Rotation paths and how fast each direction turns (degrees per step)
Each turn is a multiple of 5 degrees from 10 to 175, or 0.
Each row of a path follows its step; steps can be skipped.
Path 1:
step 1: [-1.28  0.42 -1.40  0.03  3.23 -1.76  2.62  0.69  1.28  2.80 -0.74 -0.38
  0.37  1.42  1.42  1.51 -1.39 -1.36 -1.99  0.21 -1.01 -2.34  0.05 -1.28
  0.07 -0.10 -2.23  0.75 -1.00  1.40  0.30 -0.83 -0.99  0.59 -0.90  1.45
  1.12  0.20 -2.26 -1.96  0.97  0.58 -1.57  2.22 -1.50 -0.60 -0.22  1.30
 -2.13  3.03  1.67 -0.51  1.07 -1.80  1.25  0.07  0.85 -0.54  0.35 -1.61
  2.54 -2.14 -0.15  1.38  1.21  1.48  0.43  0.25  2.98 -0.45]
step 2: [-1.56 -1.68 -0.24  1.73 -1.45  1.06  1.64  2.27 -2.78 -1.07  2.33  0.52
 -0.87  2.44  0.42 -1.64 -0.46 -1.69 -1.28  0.67  1.04 -0.72  1.83 -0.01
 -2.07  0.39 -1.36 -1.16 -0.26  1.17  3.02 -0.04  0.81  1.52  1.36  1.10
  2.93 -1.51  1.33 -0.13 -0.63 -1.03  0.22  2.58 -0.45 -0.57 -0.73  2.72
  0.42  2.28 -1.73  0.58  0.15  1.61  1.73  0.67 -0.94 -0.47  0.07  2.70
 -2.13 -0.30  2.02 -1.27 -1.29  0.06  0.18 -0.48  0.01 -1.47]
step 4: [ 1.31  1.00  0.71  1.20  3.53 -0.36  0.31 -2.10 -1.87  1.40 -0.49 -0.15
  0.43  1.74 -0.51 -0.07 -2.45  1.31  2.72  0.40 -0.15 -1.78  1.02 -2.53
 -2.82 -0.59  0.89  1.43 -0.32  1.36 -1.99 -0.28 -0.38  0.45  1.40  0.56
 -1.66  2.47  0.96 -1.64  0.47 -1.89  0.78  1.03 -0.41  0.86  1.50  0.53
 -0.02  2.14 -0.54  2.20  1.86 -1.98  1.03 -0.96 -2.66  1.29 -1.18 -0.20
 -0.78 -1.36 -0.46 -1.33  0.35  2.11  1.19  1.48  2.12  0.64]
step 5: [-3.58 -0.15 -1.94 -1.68  1.40  1.72 -1.35  1.80 -1.80  2.64 -0.95 -0.15
  0.43  0.91 -1.16 -0.19  0.92 -1.09 -1.10  2.39  1.72 -0.08 -2.33 -0.77
  0.76 -1.60  1.82 -1.04 -1.09  1.84  1.85 -0.23 -0.29 -0.63  0.51 -1.49
  1.38 -0.50  2.19  0.52 -1.55  0.44 -0.72 -0.37  1.07 -0.74  1.98  0.54
  0.50  0.49 -1.96  0.69  0.90 -0.50  2.54 -0.71 -2.10 -1.80  2.49  3.01
  2.32 -1.44 -0.81 -0.09 -0.88  0.84 -0.85 -0.74  0.53 -1.67]
step 7: [ 0.67 -2.93  0.24 -0.41 -1.41 -0.87  1.20  0.47 -3.24  0.53  1.68 -1.64
  0.78 -0.15 -1.02 -0.59 -1.31 -1.38  0.50 -1.70  0.14  1.11  1.28  0.60
  0.68  0.19  3.52 -0.07  0.09  0.79 -2.23 -0.98 -0.93 -0.63  0.57  0.50
 -0.66 -1.04  1.99 -1.65 -0.27 -2.38  1.22 -0.57  0.19  1.01  2.27 -2.49
  1.14  1.31 -0.60  1.97 -0.76 -2.61 -0.71  0.75 -1.47  0.10 -0.92  0.44
  1.16  3.09  1.72 -0.72 -0.29  0.43 -2.78  2.70  1.21  1.72]
step 8: [-0.15  0.13  1.29  1.34  1.74  1.70 -2.58  0.30  0.06  1.25 -1.86  1.46
  1.82  0.54  0.39  1.40  2.66 -0.64  2.57 -0.70 -1.02  0.73 -0.82  2.28
 -0.09  1.35  2.35 -1.25 -2.08 -0.52  0.96  2.20 -0.93 -1.04 -0.73 -1.01
  0.27 -0.72  3.03 -0.22  0.07  0.68 -0.89 -2.24  1.02  2.26  0.82 -1.31
 -1.23  0.63  0.61  2.14  1.25 -1.46  1.69 -0.94 -1.24 -1.94  1.45 -2.75
 -0.39 -2.59  0.86  0.51 -1.03 -1.25 -0.15 -0.58  0.89  0.70]
step 9: [-0.85  1.53 -1.84  0.57  1.04  1.81  0.88  0.48 -0.60 -1.41 -2.57 -0.22
 -0.32  1.21  0.59 -0.63  0.96  0.46  0.77 -3.60  0.62 -1.68  0.17 -2.38
  0.65  0.48 -1.88 -0.30 -2.47  1.64 -1.60 -2.06 -0.16 -2.68  2.37  2.43
  0.50 -2.34  0.51 -0.52 -2.13  2.25  0.13  1.82  0.48 -1.36  0.82 -1.58
 -0.78 -1.74  2.11  2.00 -0.04 -1.26 -0.80 -0.93  1.60 -1.11  1.04  0.05
  0.65  0.38 -1.80  1.24  0.33 -1.42 -1.13  1.86  1.35 -1.34]
step 13: [-2.08 -0.67 -2.12 -0.38 -0.28  0.31 -1.79 -0.86 -0.53  1.38 -0.07 -0.28
 -0.65  1.98  1.84  0.20  0.80 -4.01 -1.54  0.15 -0.16  1.38  1.84 -0.61
  0.16 -0.73 -2.86  0.00 -1.24  2.24  2.32  0.24 -0.33 -1.26 -0.88  0.13
  1.13  1.18 -0.97  0.39 -1.98  0.51  1.26  3.40 -1.05  1.39 -1.76  2.17
  0.49  0.19 -2.30  0.76  2.48  0.53  1.80 -0.47  1.30 -1.46  0.94 -0.35
 -3.00  0.22 -0.41  1.93 -0.19 -0.35 -0.23 -0.67  1.85  2.29]
step 16: [-1.13  0.19  0.02 -1.89  0.16  0.63 -1.19  0.66 -0.64  3.33  1.43 -1.53
  0.99  1.84  0.41  0.71  0.84 -1.22  1.10  0.48  0.19 -1.20 -1.64 -2.83
 -0.06  2.32  1.89  0.16  0.57  1.13  0.46  1.00  0.37 -2.01  0.40 -0.77
 -0.48  1.08  1.00  0.39  1.90 -1.06  0.45  2.44 -0.22  0.57 -0.77 -0.60
 -3.99  1.88 -2.43 -1.58 -0.28 -0.52  4.31 -1.31  0.03 -1.73  0.32 -0.20
  0.84 -0.99 -2.51  1.73  0.63  1.82  1.96  0.00  0.83  0.88]
step 21: [-2.99  0.38 -0.87  1.05  0.27 -0.29  1.63 -0.96 -0.14  0.59  1.60 -1.06
 -3.33  3.15  2.77  0.54  1.96 -0.26 -0.60  2.11  0.53 -2.44  0.96  0.09
  0.40 -0.09 -0.75 -0.35 -0.42 -0.03  0.10  0.71 -2.39 -0.72 -1.20  3.54
  0.88 -1.91 -1.68 -1.00 -1.36  1.97  0.64 -0.50  0.17  0.13  0.85 -1.00
 -0.25  0.20 -0.06  0.00  1.60 -4.03 -1.80 -1.97 -2.31 -0.23  1.35 -1.16
 -0.03 -0.55 -0.49  0.86 -1.59  0.65  1.25  1.58 -0.13  0.50]
Speeds:
[-0.35  0.28 -0.21  0.08 -0.23 -0.19 -0.23  0.42  0.30 -0.91 -0.09 -0.22
  0.48 -0.40  0.04  0.18 -0.07  0.62 -0.42 -0.58  0.84  0.23 -0.09 -0.17
 -0.21 -0.17 -0.17  0.41  0.09  0.46 -0.13 -0.62 -0.02  0.40  0.00 -0.09
  0.16 -0.23  0.51 -0.16 -0.29  0.32 -0.60 -0.58  0.73 -0.06 -0.16 -0.21
  0.04 -0.19  0.81 -0.83  0.09 -0.60 -0.08  0.01 -0.22  0.28 -0.38 -0.15
 -0.56 -0.59 -0.51  0.01 -0.15 -0.91  0.53  0.00 -0.22 -0.14]
125
[ 0.43  0.80 -0.13 -0.06 -0.52 -0.58 -0.41  0.10  0.22  0.54 -0.19  0.02
  0.09 -0.25  0.26 -0.02  0.60 -0.29  0.07 -0.05  0.02  0.00 -0.53  0.85
 -0.23  0.49  0.27 -0.28  0.08 -0.12 -0.54 -0.34  0.07  0.17  0.14  0.82
  0.45  0.24 -0.10  0.24 -0.16 -0.31  0.08  0.74 -0.21 -0.53  0.00  0.33
 -0.37 -0.02  0.84  0.38  0.38 -0.36  0.37 -0.47  0.05  0.98  0.09  0.03
  0.26  0.45 -0.29 -0.48  0.50 -0.08  0.74  0.15  0.29 -0.12]
140
[-0.38 -0.63 -0.13  0.33 -0.02  0.19 -0.53  0.32  0.20 -0.18 -0.44 -0.12
  0.07 -0.08  0.42  0.55 -0.18 -0.31  0.07 -0.44 -0.28  0.08  0.21  0.56
  0.02 -0.08 -0.63 -0.33 -0.58  0.16 -0.33 -0.26  0.26  0.22  0.56 -0.28
  0.12  0.33 -0.75  0.86  0.25 -0.58  0.73  0.11  0.60 -0.09 -0.64 -0.03
 -0.20  0.20  0.17 -0.31  0.06  0.64 -0.32 -0.02  0.75  0.10 -0.70 -0.32
  0.45 -0.04 -0.31  0.47 -0.83  0.21  0.14 -0.12  0.05  0.46]
25
[-0.06  0.16 -0.27 -0.15 -0.16  0.51 -0.43  0.05 -0.03 -1.05 -0.33  0.35
  0.02  0.13  0.05 -0.10 -0.31 -0.08  0.22  0.32  0.06 -0.62 -0.47  0.01
 -0.70 -0.72  0.02 -0.26  0.15  0.07 -0.50  0.08 -0.42  0.12  0.20 -0.51
 -0.37  0.58 -0.09 -0.33 -0.30  0.67  0.24 -0.09  0.14 -0.08  0.73  0.52
 -0.34 -0.46  0.02  0.89 -0.80  0.25  0.20 -0.90  0.39  0.52  0.17 -0.22
 -0.35 -0.25 -0.31  0.14  0.23  0.18 -0.43 -0.09  0.08  0.50]
70
[-0.48 -0.30  0.22 -1.43  0.12 -0.06  0.17  0.05  0.11 -0.03 -0.03 -0.87
 -0.48  0.28  0.59 -0.12 -0.17  0.63 -0.69  0.46  0.42 -0.34 -0.04  0.34
 -0.56  0.33 -0.30 -0.26  0.01 -0.53  0.13 -0.11 -0.44  0.44  0.38 -0.01
 -0.35  0.55  0.42  0.07  0.12 -0.14 -0.10 -0.66 -0.36  0.12 -0.74 -0.41
 -0.69 -0.03 -0.01  0.50  0.26  0.27  0.07  0.11 -0.24  0.00  0.03  0.11
  0.60  0.19 -0.10  0.33  0.26 -0.25 -0.09  0.47 -0.01 -0.32]
70
[ 0.41 -0.35  0.32  0.42 -0.23  0.66  0.06 -0.73  0.19 -0.25 -0.04 -0.37
 -0.27  0.61  0.04 -0.13 -0.24  0.34 -0.01 -0.98  0.06  0.02 -0.31 -0.01
 -0.76  0.10 -0.71  0.24 -0.31 -0.19  0.47 -0.04  0.05 -0.49  0.36 -0.71
 -0.48  0.01 -0.05  0.34 -0.37 -0.91  0.04  0.49 -0.36  0.46  0.06  0.57
  0.25 -0.26  0.35  0.21  0.48 -0.31  0.64  0.65 -0.07  0.22  0.32  0.27
 -0.55  0.13 -0.09 -0.57  0.22 -0.36  0.04 -0.17  0.10  0.17]
160
[ 0.01 -0.61  0.00 -0.71 -0.63  0.24 -0.08 -0.10 -0.15 -0.56  0.79  0.51
  0.30  0.20 -0.72  0.03 -0.44 -0.07 -0.01 -0.34  0.01  0.24 -0.18  0.68
 -0.16  0.52  0.25 -0.36  0.30  0.58 -0.18 -0.26 -0.16  0.16  0.29  0.78
 -0.23 -0.17 -1.02 -0.30  0.07  0.38 -0.23 -0.07 -0.58  0.27  0.16  0.62
  0.03 -0.01 -0.27 -0.33 -0.04  0.56 -0.13  0.37 -0.08  0.03 -0.11 -0.28
  0.40 -0.13  0.14 -0.85 -0.54 -0.60 -0.20  0.21 -0.12 -0.53]
90
[ 0.31 -0.77 -1.05  0.00  0.13  0.33  0.06 -0.20  0.34 -0.36 -0.35 -0.47
 -0.18 -0.38 -0.21  0.08  0.05  0.28  0.02 -0.33 -1.07 -0.29  0.16 -0.87
  0.22 -0.49 -0.14  0.27  0.28 -0.08 -0.56 -0.09 -0.22  0.17 -0.33  0.63
 -0.57 -0.17  0.09 -0.47  0.06 -0.55  0.14 -0.28 -0.47 -0.48 -0.41  0.36
  0.69  0.53  0.72  0.21  0.14  0.10  0.12 -0.73 -0.10 -0.10 -0.20 -0.21
  0.35  0.19  0.28  0.03  0.19 -0.16  0.19  0.16  0.05 -0.53]
130
